In the data rows, zero lies at 4.5, halfway between 4 and 5.
Here are some points:
[1 5 7 5 2 5 5 9 5 2 1 4 9 3 0 5 7 8 4 4 1 5 1 3]
[5 3 4 3 4 2 5 5 5 5 4 6 6 6 5 4 2 5 5 6 5 4 3 6]
[3 5 3 3 4 7 4 3 3 7 6 4 3 2 5 4 3 5 5 5 4 4 7 4]
[7 5 4 4 6 2 6 2 4 4 6 3 2 4 6 7 2 2 4 5 9 6 7 4]
[3 4 3 3 5 8 5 3 4 7 6 4 2 2 5 3 3 5 4 4 3 4 7 3]
[7 5 4 4 7 2 6 2 4 4 6 3 2 4 6 7 2 2 5 5 9 6 6 5]
[6 6 5 7 4 4 3 5 6 5 6 6 2 4 5 6 7 5 4 4 3 4 5 5]
[0 4 2 1 3 4 4 6 7 5 2 6 7 6 5 3 6 8 4 6 1 4 4 4]
[7 4 4 4 6 2 7 4 4 4 4 2 4 3 5 6 1 2 5 6 9 7 4 4]
[6 6 5 7 3 4 3 3 5 3 5 6 2 6 5 3 7 2 5 3 6 4 3 5]
[3 4 6 3 5 6 5 6 4 3 2 5 9 6 0 6 3 8 6 5 3 4 6 4]
[6 5 5 6 5 4 5 3 2 5 6 4 3 4 6 5 5 2 4 5 7 5 6 3]
[3 2 3 1 3 3 5 3 7 5 2 8 8 8 7 2 4 6 5 6 2 3 4 5]
[0 5 5 4 1 4 4 9 6 4 1 4 9 5 3 2 8 7 2 5 1 3 2 5]
[6 5 4 6 5 4 6 5 4 4 5 2 4 3 5 7 4 2 5 6 7 6 4 3]
[5 3 5 3 3 3 5 3 4 6 4 7 5 5 7 4 1 5 5 6 7 4 5 6]
[6 6 5 7 4 4 4 5 5 5 6 5 2 4 5 7 7 4 4 4 3 5 5 5]
[6 5 5 6 5 3 6 2 2 5 6 2 3 4 7 5 3 2 4 5 8 6 6 5]
[6 6 3 5 6 4 4 3 5 6 7 5 3 3 4 7 5 4 4 5 4 5 6 4]
[5 2 3 1 5 5 7 3 5 4 4 5 6 6 5 5 2 4 5 6 4 4 3 3]
[3 6 6 3 4 4 4 9 5 1 1 6 9 4 3 5 5 8 4 4 5 3 3 6]
[6 5 5 7 5 4 5 3 3 5 6 3 3 4 6 5 5 2 4 5 6 5 5 3]
[5 5 3 3 6 7 3 1 5 5 7 7 1 3 4 3 4 4 5 2 3 4 6 5]
[6 6 5 8 4 4 3 5 5 5 6 5 2 4 4 6 8 5 4 4 2 5 5 5]
[5 2 2 6 4 5 2 0 6 6 7 8 5 5 7 1 4 4 6 5 1 6 8 6]
[2 3 3 2 3 6 4 3 7 8 1 3 6 2 4 3 5 5 3 3 4 6 2 6]
[7 5 4 5 6 3 6 3 4 5 6 3 3 4 5 7 4 2 5 5 7 6 6 2]
[7 6 4 5 6 3 6 3 4 5 6 4 3 4 5 7 4 2 5 5 7 5 6 3]
[5 6 5 7 3 4 2 4 5 3 4 6 3 6 4 2 8 2 5 3 5 4 3 5]
[5 2 5 2 4 3 2 2 4 6 6 7 4 7 5 3 2 4 7 4 2 3 5 4]
[7 1 3 0 5 3 5 0 4 8 6 7 4 6 7 3 2 4 6 3 4 3 5 3]
[3 1 3 5 6 9 3 6 6 5 4 2 6 3 4 2 8 5 3 3 3 4 3 3]
[7 5 4 5 6 3 5 3 4 5 7 4 3 4 5 7 4 2 4 5 6 6 6 4]
[7 1 3 1 5 5 7 3 4 6 4 5 5 6 7 4 1 5 5 7 5 4 2 5]
[6 5 3 6 6 3 6 3 5 5 6 3 3 4 5 6 3 2 4 5 6 6 5 3]
Then 17 other points, each followed by its number:
[1 6 2 2 4 3 2 7 7 3 3 7 7 5 4 2 6 7 6 6 1 3 3 2] 0
[7 5 4 5 5 4 6 3 4 5 7 3 3 4 5 7 4 2 5 5 7 5 5 3] 1
[3 1 3 1 3 5 3 1 5 7 4 6 6 7 7 0 2 6 7 6 0 4 5 4] 2
[6 6 5 7 3 5 2 5 5 5 6 5 2 6 5 3 8 5 5 5 1 4 5 5] 3
[1 5 3 2 5 5 4 7 7 2 3 7 6 4 3 5 4 7 5 5 1 4 4 3] 4
[4 5 4 6 4 8 4 6 4 3 6 4 3 4 5 3 5 6 5 4 2 4 4 5] 5
[3 5 3 3 5 7 5 3 4 7 6 4 2 2 5 4 4 5 5 4 4 4 7 3] 6
[5 2 5 7 6 7 5 4 4 4 3 4 8 3 5 3 7 3 2 4 9 5 5 5] 7
[3 5 9 5 4 5 5 9 3 2 1 3 9 5 0 8 5 8 4 4 5 5 2 5] 8
[2 5 3 5 4 9 3 3 6 4 3 5 4 2 3 2 3 5 4 5 3 6 4 6] 9
[4 2 5 8 6 8 5 5 4 4 2 4 9 3 5 2 8 4 1 4 9 5 4 5] 10
[3 5 9 4 4 5 4 9 3 2 0 3 8 5 0 8 5 9 4 3 5 4 2 5] 11
[7 5 6 7 5 2 5 4 3 3 5 3 2 5 7 6 4 3 5 5 7 5 5 5] 12
[4 2 4 0 4 5 6 1 4 8 4 5 5 5 6 4 2 5 5 5 4 4 4 3] 13
[5 3 5 3 5 3 2 2 4 5 5 6 5 7 5 3 3 4 7 4 3 4 5 4] 14
[6 5 6 7 4 2 5 4 3 3 5 3 2 5 6 6 4 3 5 4 7 6 5 5] 15
[6 6 5 7 3 5 2 5 5 5 6 6 2 6 5 3 7 5 5 4 1 4 4 5] 16
Which of these numbered points is nearest to each point below by angle, seen from the average point of the first points? Its number follows each.
[6 6 5 8 4 4 3 5 5 5 6 5 2 4 4 6 8 5 4 4 2 5 5 5] > 3
[3 1 3 6 6 9 3 7 6 5 4 1 6 3 3 1 9 5 2 2 3 4 2 4] > 10
[5 2 2 7 5 6 2 0 6 6 7 7 6 5 7 0 5 4 6 5 0 6 8 6] > 2
[2 4 5 6 3 5 5 4 2 4 6 4 7 4 4 0 4 2 5 6 5 5 6 3] > 10
[5 2 4 1 4 5 6 2 5 7 4 5 5 4 6 4 3 5 5 5 4 4 4 3] > 13
[1 7 8 4 5 5 3 9 5 1 1 5 8 5 0 7 5 8 4 4 5 3 2 6] > 11
[5 5 4 6 4 7 4 6 4 3 6 4 3 4 4 4 5 5 5 4 2 4 4 4] > 5
[1 4 2 0 4 6 6 7 8 4 2 5 7 4 4 6 4 8 4 6 1 5 4 4] > 4
[6 4 5 6 6 2 6 1 2 4 6 2 3 4 7 5 3 2 4 5 8 6 7 5] > 12
Now 17 new points, numbered from 0 again:
[1 5 5 4 2 9 4 7 7 4 1 2 4 2 2 3 7 6 3 2 0 6 0 5] 0
[3 6 6 7 3 3 5 6 2 3 4 5 8 4 3 3 5 4 6 5 7 5 4 3] 1
[6 6 5 7 4 4 4 5 5 4 5 4 2 4 4 6 7 4 4 4 3 5 5 5] 2
[7 5 4 5 6 3 6 3 4 5 7 3 2 4 6 7 4 2 5 5 7 5 5 3] 3
[7 5 4 5 5 3 5 3 5 5 6 4 3 4 5 7 4 2 5 5 6 5 6 3] 4
[5 2 3 5 5 4 4 4 7 4 3 3 7 6 5 3 3 4 5 7 2 6 3 4] 5
[4 7 5 6 4 5 2 6 6 4 4 6 2 4 3 3 8 5 3 2 4 3 2 6] 6
[3 3 3 4 5 6 4 3 4 6 5 4 3 3 6 2 2 6 5 5 3 5 9 6] 7
[6 5 5 6 6 3 6 1 2 5 6 3 3 4 7 5 3 2 5 5 9 6 6 5] 8
[6 1 3 0 5 3 5 0 4 8 6 7 4 6 7 3 2 5 6 3 3 3 6 4] 9
[4 3 3 0 5 3 6 5 6 7 4 4 6 5 5 5 4 5 5 4 4 4 3 4] 10
[5 4 5 6 6 2 6 2 2 4 6 2 3 4 7 5 3 2 5 5 8 6 7 6] 11
[5 5 2 4 6 5 4 4 5 5 7 4 3 3 4 5 4 4 4 5 4 4 5 3] 12
[0 5 6 1 2 5 7 9 6 3 2 7 9 5 3 5 5 9 2 4 2 2 3 6] 13
[3 8 8 4 3 4 3 9 5 2 2 6 3 5 1 7 7 6 3 3 5 3 0 5] 14
[5 5 4 7 6 5 4 2 5 6 7 4 3 4 5 6 7 4 3 5 3 5 6 5] 15
[5 5 4 6 4 8 4 6 4 3 6 4 3 4 4 4 5 5 5 4 2 4 4 4] 16
Which of these numbered points is nearest to each point below by angle, seen from the average point of the first points? Its number follows each.
[5 5 2 4 7 4 5 3 5 5 6 3 2 3 5 5 2 4 4 5 6 4 6 5] > 12
[6 6 6 7 4 4 3 5 6 5 5 5 2 4 4 7 8 5 4 4 3 5 5 5] > 2
[2 4 3 4 5 6 4 2 4 6 5 4 3 2 6 2 2 6 5 5 3 5 9 5] > 7
[6 5 4 5 6 3 6 3 4 5 7 3 3 4 5 6 4 2 5 5 7 5 6 3] > 3
[5 2 3 1 5 3 6 3 5 6 4 5 5 6 5 5 3 5 5 5 5 3 3 3] > 10
[1 5 5 4 2 8 4 7 6 4 2 3 4 3 2 4 7 6 3 3 0 6 1 5] > 0
[5 4 4 5 5 3 6 1 2 4 6 3 3 5 7 5 3 2 5 5 8 5 6 4] > 8
[7 4 3 1 4 2 5 1 5 5 6 9 2 6 6 5 3 7 6 2 3 3 8 3] > 9
[2 4 6 3 4 7 5 7 4 3 2 6 9 6 0 6 3 9 6 5 2 4 6 4] > 13
